((-55.6, -11.0, -29.2, 40.0, 12.3, 59.8, 17.5), (-60.2, 46.0, -64.4, -24.6, -11.2, -45.0, 12.0)) ⇒ 40.0
(69.7, -61.8, -75.5, -78.0, -9.5, -19.5, -69.5) ⇒ -19.5
(32.1, 46.6, 72.3, -55.1, 70.0, 18.6) ⇒ 46.6
((-19.2, 0.0, 31.0, -54.1, -56.0), (15.3, 20.4, -68.3, -10.0, 33.6)) ⇒ 20.4
((-3.5, 14.1, 10.1, -5.4, 4.4), (-8.1, 12.2, -34.4, -16.2, -13.0), (54.5, -21.9, 70.8, 75.9, 45.8)) ⇒ 54.5
((43.4, 13.6, -37.3, -65.7), (8.1, -61.8, 38.0, -12.0)) ⇒ 13.6
(30.4, 42.7, 67.0, 9.6, -20.0, 68.8) ⇒ 42.7
(-63.2, -65.7, 29.5, 8.5, -19.0, -24.4) ⇒ -19.0
((-17.6, 10.9, 13.8, 3.1, -74.6, -87.9, 2.0), (-11.1, 17.9, 61.2, 24.3, 29.9, -5.2, 4.6)) ⇒ 24.3
(79.8, -71.5, -62.0, -73.6, 24.1, 68.9) ⇒ 24.1
---
[-10.7, -16.3, -67.6, -76.9, 28.5, -21.4, -83.5] >> -10.7, -83.5
[[-48.0, -8.8, 11.6, -39.9, 79.9, -38.4], [29.5, 63.9, -1.1, 57.9, -22.4, -62.3]] >> -48.0, -62.3
[[-69.5, 43.3, -79.9, 51.2, -66.5], [58.5, -58.4, -75.2, 4.2, 45.9]] >> -69.5, 45.9
[70.9, -38.1, 46.8, -9.7, 75.1, 61.6, 51.9] >> 70.9, 51.9
[[27.7, -58.9, 11.7, 14.7, -5.3, -34.0], [57.2, 81.4, -79.0, -67.2, -74.3, -0.9]] >> 27.7, -0.9
[-44.9, 55.5, -76.0, -51.5, -43.7, -59.2] >> -44.9, -59.2
[-70.0, -26.5, 31.3, -9.5] >> -70.0, -9.5
[[-26.1, -80.5, 48.5, 42.3], [-11.9, -50.1, 76.0, 57.3], [56.2, 34.9, -3.9, 3.8]] >> -26.1, 3.8
---
[[-1.7, -38.5, -40.0, 49.6, -25.2], [39.3, -44.5, 23.0, 74.2, -23.2], [6.5, -6.6, 13.3, 27.5, -4.5]] >> 23.0
[[-2.7, -21.2, 51.9, -73.4], [-47.6, 0.5, -12.4, 33.9], [-70.2, -87.3, -59.6, -6.1]] >> 0.5
[[-39.6, 0.6, 81.6, -14.2, -56.5, -42.4, -2.5], [-28.1, -0.6, 49.7, -28.5, -59.7, -9.6, -50.6], [-39.0, -2.1, 79.0, -18.4, -52.5, -50.4, -5.6]] >> -59.7
[[17.6, -3.5, 7.6, -66.8, -3.0], [-28.9, 36.7, 42.2, 41.3, 34.4], [12.7, -22.1, 6.4, -66.0, 13.1]] >> 42.2
[[30.1, 21.5, 67.3, 18.4, -56.6], [67.5, -6.7, -1.5, -62.6, -38.7], [52.9, 63.8, 42.4, 82.2, -57.4]] >> -1.5
[[-19.0, 9.6, -11.2, 6.0, -16.7, -34.5], [-8.8, -18.5, -13.8, -29.8, -48.7, -65.0], [17.0, -31.7, -86.0, -26.5, 16.5, 34.3]] >> -29.8
---
[[ -9.0   0.4  26.3  -6.4  -8.8]
 [-58.2  77.2   4.6 -68.2  -9.6]
 [-34.6 -23.9 -10.9  42.9 -14.1]] -> 77.2, -68.2

[-53.1 -66.3 -82.1 -11.1   5.1] -> 5.1, -82.1

[[-14.4  -8.3  -5.1  32.8 -49.2]
 [-32.6  -5.8 -26.9  28.5 -39.9]
 [-21.6  -6.9  85.9  -9.0 -12.3]] -> 85.9, -49.2

[-47.5 -18.0  -0.1 -40.5 -15.0 -65.5] -> -0.1, -65.5

[-38.3 -41.2 -63.5 -53.9  33.9  12.6] -> 33.9, -63.5

[  5.3   3.4  85.9 -25.3] -> 85.9, -25.3

[[  5.3   3.7 -71.1  20.7 -44.0]
 [  1.9   1.3 -25.1   7.3 -15.5]] -> 20.7, -71.1

[ 33.1  75.2  77.4 -20.5 -75.5] -> 77.4, -75.5

[ 70.8  50.7  -1.6  86.0   8.3 -78.2  63.0] -> 86.0, -78.2
---
[-1.8 30.7 85.7 32.7] value -1.8
[ 19.7  27.3 -55.1  16.0 -66.0 -53.7] value 19.7
[ 43.2  73.3  54.6  87.5 -39.3] value 43.2
[-81.1  14.1 -61.1  12.0] value -81.1
[ 54.7 -46.5 -72.9  15.3 -11.0] value 54.7
[  7.7 -85.5  32.6 -55.1 -38.1] value 7.7
---
162  168   94   56  211  112  122
165  181  148   77  228   93  156
117  167   93  102  108  110  148
-> 77, 228

2  3  6  4  7 -> 6, 7

 -3  -15   25   -4  -49
 20   27   16    2  -17
 -3  -31  -22    6   20
-> 16, 27

 272  -711   401   989  -877 -> 401, 989

 492  -985   927  -962   894 -> 927, 927

193  626  898  394  359  180  399 -> 394, 898

435  463  563  200  800 -> 563, 800

5  3  3  1  5
1  2  9  2  1
4  1  8  1  6
-> 9, 9

51  67  24  80  61 -> 24, 80

4794  5300  5391  5694  5437
5620  7838  5124  7657  2635
6034  4793  4590  4713  5437
-> 5124, 7838
---
array([ 10.2, -19.3,  75.5,  43.5, -16.5,  44.7,  60.0]): 60.0
array([  9.9,  87.5,  39.2, -46.2, -12.5,  40.5, -28.9]): -28.9
array([ 69.2, -75.6,  17.3,  35.8, -44.5]): -44.5
array([ 71.5,  75.5, -38.2,  73.5]): 73.5
array([ -7.4,  -2.1, -13.4, -57.8,  74.3,  14.6,  46.7]): 46.7
array([ 75.7, -30.8,   8.1,  22.5,  18.9,   9.1]): 9.1
